In the data rows, zero lies at 4.5, halfway between 4 and 5.
Each row in the table below has a label, given by one hidden rule.
[3 7 3 1 4 1 6 3 3] 2
[5 5 4 4 5 6 4 6 6] 1
[4 3 2 3 1 6 2 2 3] 2
[6 6 6 6 4 1 5 8 4] 2
[5 3 7 4 5 6 4 6 8] 1
[4 3 6 3 7 6 4 5 8] 1
[4 5 6 7 3 5 7 4 5] 2
[6 7 4 4 7 2 7 5 5] 1
[5 4 5 5 8 5 4 8 5] 1
[4 3 6 6 3 4 6 3 3] 2
[5 6 6 4 6 4 6 4 4] 1
[3 4 6 6 8 5 4 6 9] 1
[3 6 2 2 4 4 5 3 3] 2
[5 4 6 7 6 6 3 5 5] 1
[5 1 3 6 5 5 2 5 4] 1
[4 6 5 2 3 2 6 2 4] 2
[4 6 4 5 3 3 4 5 2] 2
[4 3 3 4 7 3 5 6 5] 2
[5 3 7 5 3 4 3 6 3] 2
[1 5 4 3 4 3 7 3 2] 2
[5 8 7 6 5 5 7 4 4] 1
[3 2 5 5 0 4 3 5 4] 2
[1 2 2 5 1 7 3 3 4] 2
[5 3 7 5 4 3 5 6 5] 2
[3 1 3 5 1 6 3 5 2] 2
[6 4 6 6 8 5 5 6 5] 1
[4 4 5 2 2 6 3 4 4] 2
[6 6 5 4 3 4 5 5 5] 2
[7 7 5 5 2 4 6 0 4] 2
[0 4 4 7 4 6 4 4 5] 2
[5 6 3 3 4 2 6 2 2] 2
[5 3 5 4 6 7 3 7 6] 1
[6 6 3 3 6 2 6 4 4] 1
[5 5 4 6 5 3 5 5 4] 2
[4 4 4 6 5 7 2 3 5] 1
[4 5 6 5 5 8 5 6 6] 1
[7 7 4 3 3 3 7 0 3] 2
[4 3 3 7 5 4 1 7 4] 2
[4 4 5 4 5 6 4 8 4] 1
[4 3 5 4 1 6 3 5 6] 2
[6 6 5 3 5 2 6 4 7] 2
[4 3 4 1 3 3 3 2 6] 2
[3 3 5 5 3 4 6 2 4] 2
[5 7 5 4 6 4 7 1 5] 1
[2 7 4 7 5 4 6 2 3] 2
[5 4 5 4 4 6 3 7 5] 2
[0 7 5 3 6 1 6 4 3] 1
[6 5 5 4 3 1 5 5 3] 2
[6 7 4 4 5 5 5 4 6] 1
[4 7 3 6 4 7 7 5 4] 2
[4 1 5 4 2 4 3 5 5] 2
[5 6 2 4 6 1 6 2 5] 1
[5 4 7 5 7 7 5 6 5] 1
[5 5 6 6 7 6 4 8 5] 1
[2 4 6 5 6 4 5 6 4] 2
[4 7 3 5 2 1 6 3 3] 2
[8 5 5 4 7 5 3 4 6] 1
[6 8 4 4 2 4 6 1 3] 2
[4 5 3 5 4 5 2 7 5] 2
[3 3 6 6 2 4 3 3 5] 2
[4 7 5 5 5 4 6 4 3] 2
[6 6 2 4 3 5 5 4 3] 2
[5 5 7 4 6 6 5 4 7] 1
[0 6 3 5 7 2 5 4 4] 2
[6 7 3 6 4 3 6 2 5] 2
[6 7 3 5 5 1 6 4 5] 2
[2 7 3 4 6 4 7 5 4] 1
[4 9 0 3 4 5 5 2 3] 2
[8 6 6 6 7 6 8 2 5] 1
[5 6 5 3 4 2 6 4 5] 2
[3 4 5 4 4 6 5 5 6] 2
[5 7 5 2 2 1 8 1 3] 2
[5 3 5 6 6 4 4 7 8] 2
[3 3 6 4 4 4 3 6 5] 2
[3 5 5 6 5 6 6 4 3] 1
[6 5 3 5 1 0 6 1 4] 2
[6 3 6 6 6 7 3 4 5] 1
[5 3 6 3 7 3 2 8 5] 2
[4 4 4 3 6 4 6 6 2] 1
[6 7 4 4 4 6 8 2 5] 2
[7 6 4 5 5 4 6 2 4] 2
[4 6 3 6 6 2 6 5 4] 1
[4 5 4 4 7 5 5 6 4] 1
[5 3 6 3 3 7 3 4 3] 2
[2 7 1 4 4 5 6 4 2] 2
[6 2 6 5 4 3 1 4 2] 2
[4 3 4 3 5 6 3 6 4] 1
[5 2 6 5 5 6 4 6 7] 1
[5 4 3 3 2 6 2 6 4] 2
[4 3 5 6 4 9 2 5 3] 2
[7 3 4 4 5 4 3 4 5] 2
[5 5 6 6 7 5 4 6 5] 1
[2 4 6 3 3 8 4 4 3] 2
[3 7 6 3 6 3 4 4 3] 2
[7 2 6 2 3 2 2 6 5] 2
[6 5 3 5 6 3 5 5 6] 2
[5 3 6 3 6 5 4 6 6] 1
[4 2 4 3 3 5 3 6 5] 2
[7 6 4 4 7 3 7 4 4] 1
[2 5 4 9 6 6 4 6 6] 1
Here are more rows. What is the label of each one?
[3 5 5 3 6 5 4 7 6] -> 1
[6 5 3 6 8 5 8 3 5] -> 1
[6 4 6 4 7 5 5 6 6] -> 1
[4 3 4 5 3 6 2 6 3] -> 2
[5 4 4 7 7 6 4 6 5] -> 1
[5 6 4 4 5 5 5 7 5] -> 1
[4 3 5 4 3 6 3 5 6] -> 2
[7 6 2 3 2 4 6 4 5] -> 2
[7 4 5 5 4 5 4 7 4] -> 2
[4 5 6 6 5 4 5 3 5] -> 2
[3 3 7 7 5 7 2 4 3] -> 1
[2 3 4 4 4 6 5 5 4] -> 2
[4 2 6 7 5 4 2 6 4] -> 2
[7 4 4 5 5 5 3 4 7] -> 1
[6 3 7 1 6 6 5 7 5] -> 1
[3 3 5 8 7 5 4 4 5] -> 1
[5 2 0 6 7 4 2 6 4] -> 2
[3 3 5 4 2 5 3 4 4] -> 2
[2 2 5 1 3 6 3 3 2] -> 2
[5 3 5 5 6 5 4 9 7] -> 1
[4 6 6 4 5 7 5 7 6] -> 1
[7 7 2 3 7 4 6 3 6] -> 1
[4 3 2 4 6 6 1 4 6] -> 1
[2 6 4 5 7 4 6 4 7] -> 1
[5 3 6 5 3 5 2 4 2] -> 2
[5 6 4 3 4 3 6 2 4] -> 2
[4 4 7 5 5 4 5 4 5] -> 2
[2 6 6 5 5 4 6 4 2] -> 2
[5 3 4 3 4 6 2 2 5] -> 2
[3 2 4 6 4 5 3 5 5] -> 2
